(in the rows, 128 means zero)
Each path below is one point turned by a fixed rotation once a step. After each direction that follows a path, write how fast that rotation turns it, in degrees a step (0 if it stays still).
Each turn is a multiple of 5 degrees from 10 to 175, or 0.
Each row of a path follows its step; steps can be skipped.
Rotation 1:
step 2: [124 137 126 132 124 124 133 130 130 127 134 127 128 119 135 129 128 132
 135 120 119 134 135 129 117 136 133 126 129 126 124 126 132 126 123 134
 135 138 123 131 133 125 136 135 135 126]
step 5: [129 129 129 123 126 125 127 127 134 124 123 131 119 130 132 126 117 133
 123 127 127 116 129 139 124 133 132 132 123 135 122 128 123 128 139 123
 124 138 121 132 129 122 129 136 130 121]
step 8: [119 120 132 127 130 123 132 123 127 136 129 127 115 132 122 124 117 121
 130 128 133 126 136 133 119 131 131 130 133 129 130 130 136 132 123 132
 130 125 133 129 123 135 127 137 125 120]
step 9: [136 125 135 128 126 129 137 127 122 129 121 133 137 131 123 134 124 127
 119 128 125 130 122 122 141 132 129 126 131 130 132 126 127 132 129 132
 132 121 118 121 125 127 138 129 126 135]
step 10: [129 131 125 121 122 120 123 131 129 123 125 123 130 133 128 124 133 131
 132 137 125 123 135 121 121 129 131 129 127 124 134 137 125 120 145 121
 134 123 136 134 126 129 129 124 129 133]
step 11: [119 132 130 141 131 124 133 121 135 135 127 131 129 127 133 130 125 128
 128 122 134 135 133 126 130 135 125 132 123 130 124 125 117 132 127 129
 125 129 133 132 118 130 126 123 139 118]
step 13: [129 119 121 129 118 122 118 140 130 132 128 129 125 120 128 136 128 131
 130 135 124 127 130 128 130 127 124 121 126 125 127 136 134 128 119 121
 134 130 131 134 130 134 132 126 126 117]
step 14: [134 136 132 134 132 133 125 118 127 132 127 133 123 131 123 140 130 139
 128 122 135 124 131 128 127 136 130 133 130 134 126 121 134 121 124 124
 123 119 130 128 129 116 130 133 128 128]
step 15: [123 126 128 129 130 128 127 130 124 116 132 118 132 136 131 126 136 135
 127 122 126 128 120 125 123 121 135 127 135 130 125 133 124 124 133 135
 133 135 117 121 132 128 136 125 128 120]
step 16: [122 123 123 127 134 138 121 140 134 127 127 133 131 123 131 124 128 132
 131 128 128 131 132 137 135 133 124 127 132 116 124 124 124 129 135 127
 123 131 135 137 120 125 126 134 121 129]
Speeds:
[129 129 130 128 129 128 126 127 129 130 129 130 129 128 125 130 128 127
 130 127 129 129 131 127 130 128 124 126 130 128 126 125 128 127 129 129
 124 127 126 126 128 129 130 126 128 129] -> 140
[130 127 126 129 127 130 126 130 128 130 127 128 126 126 127 126 132 129
 131 130 127 130 128 127 130 131 128 129 128 128 130 130 128 129 129 125
 127 125 127 128 129 128 126 126 128 130] -> 110
[128 125 127 127 124 127 125 128 133 128 131 126 126 126 128 127 127 129
 128 127 124 127 130 129 128 127 128 127 129 129 129 127 128 127 131 130
 130 129 128 127 128 129 129 128 129 128] -> 135
Rotation 2:
step 2: [126 126 131 130 130 128 124 121 126 116 134 130 127 133 140 132 123 127
 129 114 133 127 136 140 124 127 120 119 122 137 134 123 121 126 121 126
 131 120 130 128 127 133 124 129 127 123]
step 3: [125 134 129 118 133 126 127 127 131 135 132 136 126 128 132 125 130 129
 132 122 133 131 133 139 132 124 118 130 140 120 124 133 121 129 129 125
 130 127 114 130 137 120 124 129 124 137]
step 5: [120 128 122 126 120 135 126 135 132 121 121 130 119 127 133 132 119 125
 127 122 133 138 129 134 140 132 123 123 136 122 125 122 127 135 122 137
 133 129 131 131 133 132 124 120 128 131]
step 7: [118 126 122 121 130 127 141 131 128 135 124 123 118 131 125 138 126 130
 127 134 122 117 124 134 129 130 122 131 129 122 115 132 123 130 129 140
 130 123 128 122 130 127 131 124 131 133]
step 8: [131 128 122 133 127 133 122 135 129 124 127 123 127 130 132 136 124 116
 127 129 130 124 131 129 136 138 125 129 122 122 128 130 120 133 146 130
 124 134 140 129 123 136 126 133 128 127]
step 10: [124 128 131 121 134 128 136 122 127 128 136 127 124 130 128 134 132 122
 129 139 129 124 141 125 124 131 126 122 120 112 128 127 115 126 134 121
 121 126 122 129 131 125 127 133 126 125]
step 11: [129 131 118 135 129 124 134 125 121 124 134 124 126 142 131 117 132 124
 129 132 140 126 124 132 126 123 124 135 125 127 125 128 121 144 134 130
 135 123 128 126 131 136 127 126 129 126]
step 13: [128 139 128 128 118 127 143 123 128 130 131 136 129 135 125 133 131 135
 128 133 132 138 135 130 127 124 132 124 131 126 136 126 124 137 124 123
 127 123 131 125 133 127 142 121 126 123]
step 15: [123 133 129 140 122 123 126 135 127 134 132 127 139 122 125 135 131 127
 132 129 129 127 125 138 139 128 127 134 131 133 131 126 120 138 136 125
 133 132 132 123 120 123 134 118 125 133]
step 17: [118 143 130 127 125 130 127 131 131 125 130 122 123 127 122 133 132 126
 125 128 131 118 134 135 137 129 134 128 124 132 128 127 117 124 125 121
 131 126 124 128 130 133 128 132 110 121]
Speeds:
[128 128 128 126 129 130 127 129 127 126 126 126 127 130 127 128 129 128
 130 129 128 127 133 130 128 128 131 132 127 129 126 128 130 129 128 127
 127 127 130 128 129 129 126 125 129 126] -> 115
[126 130 131 126 127 127 129 130 129 128 129 128 129 129 129 127 128 126
 128 129 126 131 129 128 131 129 127 130 127 126 129 129 129 128 129 124
 127 133 128 127 127 129 128 129 126 128] -> 155
[127 127 127 127 128 128 126 129 127 131 126 128 128 126 128 132 129 130
 129 127 130 131 126 128 128 123 125 129 128 129 129 128 127 128 127 127
 126 130 128 128 129 129 128 125 126 126] -> 35
